In the rows, 128 means zero.
Each named turn below is shown by a few rows before and after it. Which turns, in which order, take the first row of each later pair to the second? The first pair is answered.
turn L:
131 135 125 151 140 110  91 156 125 134 123 116 154 142 153 117 157 146 140 121 116 107 121  91  97 -> 118 112 133 167 132 115  94 126 139 150 128 113 149 120 134 116 147 134 114 115 111  97 119 117  77
130 148  93 129 135 110 133 123 126  92 140 137 139 119 124 116 113 109 106 154 156 140 112 122 150 -> 125 148  89 130 132 106 129 121 122  94 137 138 138 116 123 117 116 110 110 153 152 137 109 124 147
184 136 134  93 144 139 174 155 127  97 135 109 120 155 143 117 122 128 153 137 139 147 122 126 146 -> 150 149 108 117 146 107 124 161  99  96 118 129 117 130 145 110 136 157 179 132 126 120 113  84 142
turn G:
118 142 114 111 127 129 105 131 119 109 138 121 135 148 145 149 138 117 120 138 134 157 134 122 161 -> 113 137 117 119 125 131  99 127 125 114 139 115 142 150 146 149 142 114 112 127 129 157 136 121 147
124 136 111 122 131 117 132 139 130 110 122 129 116 147 148 114 120 141 133 134 143 142 117 111 148 -> 111 136 108 128 128 106 114 137 136 116 124 122 117 141 147 114 125 135 120 119 137 145 114 111 135
138 130 169 121 164 147 156 144 130 157 122 126 159 162 119 146 129 137 149 128 124 120 137 117  89 -> 153 142 136 109 150 150 167 147 108 121 123 153 113 134 115 136 120 151 171 164 142 118 122 116 154
159 140 111  89 153 166 146 171 122 156 145 116 109 135 132 112 113 100 170 134  92 105 137 119  85 -> 158 145  84  89 135 156 133 168 110 131 142 132  83 111 129 104 112 104 174 146  99 105 120 120 116
turn K:
146 114 154 117 164 164 157 142 184 137 137 100 147 173 137 104 140 121 139 115 118 146 149 141 108 -> 118  97 147 136 136 159 149 103 195 140 146 105 140 147 113 116 126  99 103 115 129 156 160 167 120
132 136 124  95 107 135 126 119 117 112 151 174 113 117 124 159  90 120 118 117 146 136 141 143 123 -> 138 137 131 101 126 141 140 136 109 116 143 178 110 110 121 150  97 143 143 127 137 106 132 134 107
109 120 105 110 119  90  99  96 138 140 103 129 147 177 147 169 125 131 136 117 144 152 166  76 108 ->  89 102 101 138 109  99 113  67 131 152 103 148 125 137 109 168 113 139 131 133 140 117 165  94 105
140 105 154 146 163 152 175 131 132  73 108 127 130 127  69 144 110 123 133 160 137 158 139 125 138 -> 150 111 158 138 164 154 174 144 131  70 109 120 136 146  86 143 117 121 142 154 138 169 141 112 141
turn Q:
104 135 159 157 172 106 118 128 113 176 126 126 146 113  77 150 130 157 164 131 124  85 145  77  72 ->  99 129 166 158 167 107 120 119 118 179 131 122 147 113  73 157 125 148 156 130 129  91 152  86  67
111 131 153 111 135 127 131 135 129 127 120 106 101 121 114 116 143 108 120 131 108 125 112 134 110 -> 103 128 153 106 130 121 122 129 132 128 118 102 113 129 119 124 144 102 113 126 113 132 121 129 108
134 148 116 103 160 165 177 124 142 130 106 146  92 115 115 130 132 149 149 158 145  94 108 123 140 -> 106 130 133 103 147 160 166  88 168 145 120 129 130 142 106 164 122 100 100 137 160 133 148 140 132
 93 124 165 118  99 102  96  78 147 134 137 122 112 106 118 152 134 120 107 132 121 145 126 120 114 ->  99 143 147 116 101  89  76 104 128 119 126 131 102 102 135 138 144 149 139 134 106 140 110  93 125
turn V:
123 132 136 121 129 126 106 144 135 134 134  95 128 134 157 103 130 123 115  98 111 147 130 133 102 -> 133 142 129 102 126 134 120 150 130 114 134 101 118 144 161 104 124 122 119 117 122 164 128 132 132
155 146 105  74 143 125 123 157 110  99 130 119 129 169 144 148  97 135 139 146 142 146 148 107 158 -> 118 138 120 106 160 113 109 146 108 136 118 129 157 167 119 167 103 147 144 131 130 118 169  83 114
155 146 106  89 126 129 146 154 104 133 169 100 105 123 117 119 126 145 123 102 109 123 134 136 131 -> 148 150 111  87 133 126 154 150  99 136 164 107 112 134 114 137 125 147 136 111 116 124 151 123 141
118 136 142 120 140 120 103 139 138 139 133 104 169 172 155 144 141 115 119  93 119 160 140 107 104 -> 125 134 134 119 132 119  99 140 145 133 134  95 159 164 162 124 144 108 110  89 113 164 125 119 103

(2 to 3 turns a pair)
115 131  99 137  99 113 108 129 124 106 125 138 114 106 132 119 124 132 114 130 124 130 120 134 152 -> 114 119 111 138  95 120 120 113 135 114 131 135 122 108 116 126 117 117  99 128 131 136 129 148 147
Q Q
119 109 113 148 105 121 111 141 146 107 134 113 124 101 133 100  98 126  90 106 132 119 116 171 142 -> 119 117 114 156 125 125 117 155 133 116 121 126 118  91 126  93 110 158 124 113 121  83 100 151 132
Q K
145 149  99  87 133 156 155 148 140  79 114 156 114 153 139 134 110 141 127 120 144 138 106 149 146 -> 103 139 111 111 137 147 149 115 134  95 112 179 127 147 100 173 101 140 125 129 158 127 141 138 141
K V
102  98 143 129 101 106 121 114 139 138 127 132 135  82  84 143 112 115 126 144 146 101 145 140 112 -> 136 111 172  93 130 119 140 146 152 137 127 107 168 143 124 149 125 114 138 131 144 129 147 126  99
K Q K
132 151 111  94 106 104 119 151 148 110 111 125 161 141 140 155 123 108 119 119 137 176 135 130 186 ->  84 130 110 142  99  89  89 122 146 144 108 133 168 105 110 156 124 113 104 107 118 136 138 129 145
L V L
122 133 135 120 121 121 135 128 138 118 137 120 141 146 126 148 125 122 115 131 141 154 154 124 137 -> 105 129 126 147 123 112 107 130 127 132 129 131 131 111 121 128 134 145 118 120 118 119 133 117 114
V Q L
126 118 201 120 174 158 197 138 140 139 113 124 183 173 104 150 130 129 144 135 131 151 177 137  90 ->  79 143 154 117 142 102 116 129 117 103 116 141 193 188 129 170 134 116 135 121 147 200 190 103 144
L K L
157 138 153 121 163 179 188 131 122 104 117 113 116 156 110 145 120 125 134 168 172 105 133 108 110 -> 101 120 147 167 150 156 153  96 122 127 116 123 123 119  76 158 121 123 113 151 167  80 149 106  86
L L Q
124 121 146 118 128 139 160 157 127 144 137 132 148 144 137 159 141 112 145 126 130 134 140 129 118 -> 123 122 140 116 119 138 156 152 128 136 143 127 146 144 140 157 138 103 130 125 130 147 141 133 124
K V L
135 104 119 159 118 125 114  94 141 151 144 132 123 120 101 137  98 113  88 136 158 124 173 160 100 -> 186 140 118 111 152 136 147 152 120 118 129 138 121 163 137 130 108 145 149 165 163 130 163 121 143
L L Q
176 138 132  95 141 157 136 177 129 119 127 107 100 104 138  77 131 144 140 139 104 119 103 146 112 -> 160 131 123  99 108 144 111 150 146 113 144  99 100  95 135  77 121 108  96 123 114 153 108 177 125
G K Q
141 136 123 119 137 114 131 124 148 108 169 139  99 120 123 109 142 129 127 150 112 118  92 111 166 -> 125 143 122 123 142 104 123 122 139 106 168 152 114 136 119 127 144 133 136 155 114 119 108  92 170
K L V
 79 114  86 135 139 113 122 102 108 122 116 159 101  91 119 120 126 123 127 156 145  99 141 145 115 -> 106 119 133 111 180 131 145 131 128 144 115 124 152 154 152 133 145 116 141 131 136 117 157 124  69
G G K
 99 101 113 155 155 127 128  90  97 106 101 137 141  99  89 163 125 137 122 119 164 157 140 154 157 -> 110 118 105 147 175 121 113 125  80  99  87 141 140 108 110 154 142 171 162 120 150 139 124 120 155
Q K
107 120  98 100 147 103 154  92 108  67 124 153 130 124 120 180 153 149 135 146 142 105 133 131 162 ->  93 119  93 119 147  93 136  91 106  80 122 154 130 106 116 175 160 158 135 140 130  84 125 125 146
K L
112 131 120 131 117 124 124 133 123 127 119 119 145 156 116 143 131 133 137 131 115 136 146 113 130 -> 116 125 115 142 101 130 121 133 136 130 123 112 127 125 116 117 135 135 120 126 106 123 118 137 114
V V K
138 111 148 107 112 138 186 110 122 124 145 137 128 107  92 130 111 120 144 129 171 135 137 153 147 -> 142 122 168 103 145 140 183 139 117 133 136 133 157 135 111 134 126 138 175 119 154 128 142 117 120
V K
 98 127 161 139 156 124 130  99 139 155 119 133 158 139  96 166 126 133 137 125 133 109 163 119  98 -> 108 115 167 133 141 133 138  88 153 156 126 117 157 134  99 159 121 120 113 120 133 121 158 141  92
Q L L
119 128 119 130 134 137  87 153 127 128 130 108 134 120 147  98 141 145 125  95 113 134 104 134 118 -> 122 118 127 126 122 147 101 135 143 129 142 103 131 118 132 105 127 124  97  97 123 147 110 164 125
K L
 89 106 146 164 105 107 154  80 124 186 160 141 158 106 101 158 120 116  83 120 121 108 127 189  67 -> 139 108 147 130  98 134 186  97 143 169 169 120 140 113 130 132 120 107  74 128 129 132 104 222  83
V G
